In the data rows, 128 means zero.
Some points:
[91, 139, 19, 198, 158, 207, 0, 112]
[148, 140, 93, 245, 95, 232, 112, 49]
[73, 117, 97, 113, 162, 120, 86, 116]
[147, 112, 147, 100, 136, 76, 155, 142]
[185, 99, 154, 74, 139, 53, 139, 178]
[39, 165, 47, 225, 120, 223, 26, 64]
[222, 100, 151, 72, 142, 86, 148, 201]
[165, 125, 123, 212, 90, 197, 161, 57]
[136, 132, 157, 107, 124, 83, 159, 147]
[117, 99, 104, 125, 153, 136, 103, 115]
[182, 91, 110, 60, 178, 45, 80, 194]
[117, 124, 83, 132, 151, 124, 75, 134]
[120, 130, 65, 190, 131, 186, 53, 92]
[96, 102, 118, 86, 166, 106, 117, 151]
[163, 103, 136, 198, 100, 192, 169, 63]
[149, 163, 124, 107, 116, 143, 106, 178]
[145, 203, 111, 153, 78, 178, 94, 159]
[138, 149, 182, 127, 92, 135, 193, 118]
[104, 168, 144, 120, 108, 150, 139, 139]
[126, 142, 155, 131, 112, 82, 157, 126]
[248, 169, 162, 179, 53, 199, 180, 134]
[166, 149, 132, 115, 127, 170, 107, 171]
[138, 117, 172, 105, 130, 93, 179, 138]
[96, 89, 143, 112, 138, 142, 169, 81]
[123, 107, 110, 165, 128, 174, 122, 84]
[56, 99, 108, 109, 158, 149, 117, 93]
[158, 74, 141, 60, 171, 85, 150, 165]
[153, 151, 121, 136, 123, 191, 109, 155]
[136, 125, 128, 113, 137, 73, 129, 143]
[48, 114, 130, 116, 139, 138, 142, 93]
[214, 70, 100, 55, 196, 49, 88, 193]
[214, 138, 160, 109, 106, 115, 163, 174]
[81, 129, 57, 173, 147, 197, 33, 94]
[135, 126, 148, 93, 134, 68, 139, 161]
[120, 92, 148, 99, 150, 121, 178, 119]
[13, 164, 105, 154, 127, 141, 117, 91]
[201, 106, 130, 139, 134, 119, 149, 117]
[82, 184, 132, 138, 113, 182, 108, 136]
[204, 96, 199, 97, 116, 99, 218, 143]
[102, 179, 109, 118, 114, 137, 82, 176]
[54, 122, 119, 97, 156, 110, 117, 120]
[202, 130, 143, 143, 102, 99, 143, 164]
[182, 107, 171, 92, 128, 66, 178, 157]
[99, 143, 127, 135, 124, 83, 134, 123]
[88, 146, 157, 141, 117, 136, 186, 111]
[89, 114, 171, 149, 105, 158, 225, 50]
[98, 137, 104, 68, 149, 53, 34, 176]
[54, 171, 133, 116, 114, 129, 105, 131]
[145, 153, 148, 171, 87, 125, 164, 129]
[157, 121, 107, 171, 130, 162, 129, 97]
[111, 137, 174, 127, 114, 125, 195, 121]
[147, 122, 125, 132, 130, 102, 144, 115]
[130, 120, 151, 95, 135, 79, 150, 156]
[89, 74, 129, 81, 160, 117, 125, 108]
[57, 139, 33, 166, 156, 185, 0, 107]
[201, 82, 129, 62, 167, 41, 123, 183]
[133, 131, 134, 111, 114, 84, 103, 135]
[144, 176, 181, 188, 55, 146, 217, 107]
[112, 124, 135, 137, 126, 127, 156, 99]
[250, 130, 179, 120, 94, 145, 202, 171]
[77, 148, 133, 122, 126, 89, 133, 127]
[107, 155, 160, 132, 103, 99, 165, 118]
[183, 117, 182, 143, 87, 101, 192, 110]
[166, 94, 97, 71, 177, 54, 81, 176]
[96, 118, 120, 186, 116, 196, 132, 57]
[140, 181, 134, 130, 101, 154, 130, 162]
[44, 113, 144, 145, 122, 166, 178, 54]
[98, 82, 120, 122, 149, 153, 118, 96]
[144, 103, 77, 82, 188, 74, 62, 171]
[178, 89, 117, 47, 181, 35, 93, 206]
[174, 90, 165, 96, 145, 91, 194, 139]
[122, 136, 53, 213, 135, 210, 32, 91]
[186, 187, 104, 140, 91, 143, 75, 203]
[151, 117, 122, 115, 140, 83, 134, 133]
[111, 139, 132, 92, 116, 91, 100, 151]
[111, 130, 105, 98, 157, 63, 89, 161]
[160, 110, 128, 92, 149, 57, 111, 168]
[141, 115, 106, 155, 133, 147, 102, 108]
[70, 101, 112, 148, 144, 180, 111, 79]
[64, 95, 150, 129, 127, 157, 165, 67]
[113, 198, 147, 173, 79, 198, 155, 119]
[43, 172, 33, 240, 125, 235, 13, 64]
[80, 113, 81, 151, 149, 173, 59, 102]
[170, 99, 118, 102, 155, 90, 128, 149]
[100, 138, 115, 98, 129, 75, 69, 151]
[117, 68, 133, 73, 166, 102, 121, 122]
[128, 116, 158, 111, 132, 118, 182, 130]
[110, 161, 145, 117, 117, 144, 143, 143]
[148, 125, 130, 67, 133, 64, 87, 174]
[116, 145, 132, 134, 129, 77, 155, 129]
[152, 141, 157, 115, 117, 117, 158, 162]
[163, 91, 95, 115, 156, 115, 74, 139]
[71, 183, 131, 125, 114, 166, 114, 138]
[223, 84, 164, 65, 137, 42, 147, 182]
[100, 159, 135, 118, 127, 161, 101, 154]
[119, 116, 115, 91, 155, 71, 112, 157]
[108, 117, 117, 118, 146, 101, 121, 127]
[111, 144, 121, 137, 121, 106, 112, 145]
[162, 116, 65, 203, 139, 204, 61, 97]
[133, 143, 167, 114, 106, 135, 172, 134]
[131, 169, 113, 148, 107, 113, 104, 162]
[150, 94, 125, 102, 146, 87, 123, 150]
[149, 110, 120, 72, 164, 43, 98, 188]
[178, 208, 143, 179, 53, 183, 152, 141]
These points spread out most along one direction. Where along it does each point below lie, from 0 to 99? 50 is the average, and the first point above lies past it.
[188, 107, 158, 115, 124, 75, 160, 141] 33
[154, 123, 109, 224, 107, 217, 125, 68] 75
[121, 112, 159, 115, 136, 107, 183, 116] 43
[116, 105, 91, 105, 163, 106, 77, 144] 49
[0, 154, 96, 140, 138, 163, 113, 79] 73
[115, 164, 146, 158, 98, 132, 150, 136] 55
[124, 112, 117, 46, 172, 85, 79, 203] 34
[125, 214, 108, 157, 77, 178, 84, 157] 66
[144, 124, 95, 200, 114, 187, 96, 80] 71
[157, 106, 128, 89, 148, 70, 139, 156] 34
[122, 97, 123, 128, 145, 136, 140, 102] 52
[80, 134, 80, 59, 180, 52, 43, 190] 40
[144, 118, 128, 88, 137, 58, 87, 169] 36
[11, 148, 104, 109, 163, 120, 93, 123] 61
[126, 199, 130, 149, 84, 158, 123, 149] 59
[170, 118, 159, 114, 105, 75, 139, 137] 37
[134, 123, 130, 113, 130, 75, 109, 148] 42
[142, 95, 133, 60, 172, 82, 123, 180] 31
[127, 89, 94, 68, 189, 83, 77, 167] 38
[147, 82, 136, 159, 132, 183, 150, 78] 59
[72, 153, 144, 119, 128, 124, 146, 133] 53
[173, 63, 161, 117, 136, 137, 191, 94] 42
[133, 87, 177, 118, 122, 135, 220, 81] 45
[114, 198, 130, 170, 91, 202, 125, 133] 68
[138, 170, 176, 141, 82, 171, 167, 117] 55
[148, 63, 131, 118, 153, 156, 133, 103] 50
[129, 131, 142, 105, 134, 106, 139, 159] 42
[142, 120, 128, 117, 144, 96, 149, 127] 43
[217, 101, 174, 93, 123, 50, 171, 156] 23
[102, 189, 108, 172, 94, 208, 101, 119] 73
[154, 157, 90, 255, 91, 248, 115, 49] 86
[134, 210, 131, 186, 62, 210, 125, 118] 71
[170, 127, 143, 198, 99, 172, 196, 72] 60
[186, 84, 103, 118, 152, 125, 101, 136] 45
[142, 100, 158, 105, 136, 112, 180, 131] 40
[110, 92, 179, 150, 103, 169, 221, 39] 58
[169, 166, 147, 125, 95, 153, 146, 157] 48
[147, 113, 166, 111, 130, 108, 190, 133] 39
[134, 116, 106, 139, 141, 127, 109, 119] 53
[74, 95, 147, 145, 129, 175, 163, 57] 64
[76, 118, 127, 186, 114, 199, 146, 52] 74
[49, 147, 147, 138, 126, 137, 176, 95] 59
[98, 143, 90, 146, 138, 124, 91, 120] 59
[124, 154, 167, 132, 82, 124, 152, 119] 50
[125, 97, 186, 138, 112, 145, 250, 63] 49
[130, 112, 129, 63, 168, 95, 114, 187] 35
[103, 139, 115, 116, 150, 95, 117, 124] 49
[99, 228, 135, 218, 49, 234, 149, 92] 82
[165, 114, 100, 195, 114, 186, 102, 80] 68
[129, 135, 173, 111, 113, 115, 182, 133] 42
[55, 105, 83, 101, 177, 131, 68, 121] 58
